Small tables with named rows and columns. After each table, cells are looked up by row and column.

Table vov
,givak,lasagi,duvape,runif,migebi,bimab
sos,31284,49920,64952,58655,68640,17894
miba,31284,48589,66477,55377,72130,19746
vebo,29845,45927,68003,42264,75621,43833
dok,29126,67224,32917,27513,54676,58656
godus,32363,32617,57324,22596,31985,47539
segarik,28226,61900,37493,52098,45948,43833
funu,30744,36610,61901,24235,40712,64215

What is the runif of funu in vov?
24235
What is the bimab of sos in vov?
17894
What is the migebi of miba in vov?
72130
What is the duvape of segarik in vov?
37493
What is the givak of sos in vov?
31284
What is the givak of dok in vov?
29126
What is the migebi of sos in vov?
68640
What is the runif of miba in vov?
55377
What is the duvape of godus in vov?
57324
What is the givak of funu in vov?
30744
What is the runif of segarik in vov?
52098
What is the duvape of vebo in vov?
68003
What is the duvape of miba in vov?
66477
What is the bimab of godus in vov?
47539
What is the bimab of dok in vov?
58656
What is the migebi of segarik in vov?
45948
What is the givak of vebo in vov?
29845
Row with the largest runif: sos

kes.tsv
	zab	regofu	bavel	busa	fezikeg	vumasup	mek	terif	nezesov
zup	0.96	0.41	0.85	0.39	0.17	0.23	0.31	0.18	0.82
zume	0.23	0.37	0.16	0.77	0.79	0.86	0.41	0.86	0.42
veba	0.19	0.55	0.30	0.33	0.43	0.34	0.71	0.37	0.17
ror	0.54	0.20	0.34	0.32	0.25	0.39	0.20	0.30	0.54
tudu	0.46	0.55	0.60	0.82	0.65	0.65	0.64	0.65	0.50

regofu of ror is 0.20
zab of ror is 0.54
mek of tudu is 0.64
terif of ror is 0.30
fezikeg of tudu is 0.65
zab of tudu is 0.46
busa of veba is 0.33
vumasup of zup is 0.23
busa of zume is 0.77

fel =
,gikeguf,suzini,dut,biti,kozu,bulezak,fus,ped,nar,zizevu
ker,74,78,60,69,105,57,72,238,117,203
redilu,183,60,83,53,56,155,84,141,49,129
par,48,65,44,72,87,26,65,243,128,196
fogete,230,65,98,40,71,209,89,98,31,117

What is the bulezak of ker in fel?
57
What is the fus of par in fel?
65
What is the zizevu of ker in fel?
203
What is the dut of ker in fel?
60
What is the biti of par in fel?
72
What is the suzini of par in fel?
65
What is the ped of fogete in fel?
98
What is the zizevu of par in fel?
196
What is the kozu of ker in fel?
105
What is the fus of ker in fel?
72
What is the nar of ker in fel?
117
What is the kozu of redilu in fel?
56
What is the nar of fogete in fel?
31
What is the dut of par in fel?
44
What is the nar of par in fel?
128

nor =
	dasogo	disire	nirusi	luf	zim	gilen	kavanu
mivifa	215	135	171	85	167	78	49
butam	79	89	123	165	200	113	48
gup	180	28	193	47	153	53	46

What is the luf of gup in nor?
47
What is the disire of gup in nor?
28
What is the dasogo of gup in nor?
180
What is the nirusi of butam in nor?
123
What is the kavanu of gup in nor?
46
What is the zim of butam in nor?
200
What is the kavanu of mivifa in nor?
49
What is the dasogo of mivifa in nor?
215
What is the gilen of gup in nor?
53
What is the disire of mivifa in nor?
135
What is the nirusi of mivifa in nor?
171
What is the gilen of butam in nor?
113
What is the kavanu of butam in nor?
48
What is the nirusi of gup in nor?
193
What is the zim of mivifa in nor?
167
What is the luf of mivifa in nor?
85
What is the disire of butam in nor?
89
What is the luf of butam in nor?
165
What is the gilen of mivifa in nor?
78
What is the zim of gup in nor?
153
Row with the largest nirusi: gup

Table bek
         kekinud  sav  gaz  kuveba  tuz  pogude
ninile       141  194  116     218   73      39
gesuluz      213  151  224     155  177      94
vuda         123  100  129      95  144     149
fuv          166  115  154     104  157     140
pak          217  153  221     158  174      92
bopefos       28   10   28       4   84     216
baganeb      140  207  146     215   68      16
dob          192  161  179     149  157      98
rekite       143  177  113     195   73      47
kepob        129  155  105     157   92      86
menud         59   14   49      29  114     203
fik          129  198  109     213   73      15

What is the pogude of dob in bek?
98
What is the kekinud of kepob in bek?
129
What is the kekinud of rekite in bek?
143
What is the pogude of rekite in bek?
47
What is the pogude of vuda in bek?
149
What is the kuveba of vuda in bek?
95
What is the gaz of pak in bek?
221
What is the pogude of gesuluz in bek?
94
What is the kekinud of ninile in bek?
141
What is the tuz of rekite in bek?
73
What is the kuveba of pak in bek?
158
What is the kuveba of fik in bek?
213
Which row has the largest tuz? gesuluz

dirubak =
         misesi  degetev  vusaf   nus  lomef  befi  pezut  koluta  gupi  doruga
vematad    3557     3779   3630  5905   4146  4533   5782    6660  3493    5708
dilore     3735     1180   1553  5738   3597  3677   5479    3487  1386    5440
gisu       4001     4879   4217  3791   4323  4550   3904    9526  4629    3345
vobetut    3385      807    835  6069   3897  4463   6036    2220   648    6112
sulate     3298     3749   3666  3181   2751  2870   3069    5256  3869    3409

lomef of dilore = 3597
doruga of vobetut = 6112
lomef of sulate = 2751
nus of vematad = 5905
nus of sulate = 3181
gupi of sulate = 3869
nus of dilore = 5738

bom
        begup  kas
sir       610  945
rarisa    852  936
vol       686   61
nebi      913  158
ritof     613  952
sav       533  842

sir, begup => 610
ritof, kas => 952
ritof, begup => 613
sir, kas => 945
sav, begup => 533
nebi, begup => 913
rarisa, begup => 852
Which row has the largest kas? ritof

tadil =
cols = luv, fas, siv, zot, vabatek, teb, ges, gudotut
sekufa: [173, 210, 164, 37, 185, 187, 9, 61]
zugimu: [63, 81, 44, 77, 65, 56, 126, 166]
boz: [118, 56, 145, 201, 91, 126, 174, 109]
vov: [191, 168, 178, 131, 167, 172, 86, 60]
lolado: [188, 199, 168, 52, 194, 198, 14, 54]

vov, gudotut => 60
vov, vabatek => 167
zugimu, zot => 77
boz, vabatek => 91
lolado, teb => 198
sekufa, luv => 173
sekufa, fas => 210
boz, fas => 56
vov, teb => 172
vov, ges => 86
Which row has the largest luv? vov

vop =
           rab   noro  vederip  leval   nenu    kag  retivus
lutosot   0.01  -0.03    -0.23  -0.04   0.23   0.11    -0.11
mufet    -0.07   0.21    -0.57   0.11  -0.60   0.07     0.11
riset    -0.06  -0.28    -0.21  -0.11  -0.07  -0.15    -0.11
pifu     -0.04  -0.03    -0.09  -0.02  -0.44  -0.01     0.03
lat      -0.03   0.43    -0.07  -0.24  -0.78   0.14     0.03
daguma   -0.04   0.24    -0.10   0.01  -0.54  -0.14    -0.18
kov      -0.02  -0.02    -0.26   0.15   0.51   0.09    -0.18
lali      0.03   0.07     0.09  -0.21  -0.07  -0.12    -0.10
bosev     0.02   0.16    -0.11   0.28  -0.33  -0.17    -0.10
zuzigo    0.04   0.01     0.09   0.52  -0.03   0.07    -0.11
sebudu    0.03  -0.28     0.15   0.12  -0.24   0.00    -0.04
ket      -0.07  -0.07    -0.36   0.16  -0.95  -0.04    -0.11
kupig    -0.02  -0.34     0.13   0.24   0.39   0.05    -0.12

What is the nenu of daguma in vop? -0.54
What is the vederip of bosev in vop? -0.11
What is the nenu of lali in vop? -0.07
What is the retivus of pifu in vop? 0.03
What is the vederip of kov in vop? -0.26
What is the vederip of sebudu in vop? 0.15
What is the leval of sebudu in vop? 0.12
What is the retivus of mufet in vop? 0.11

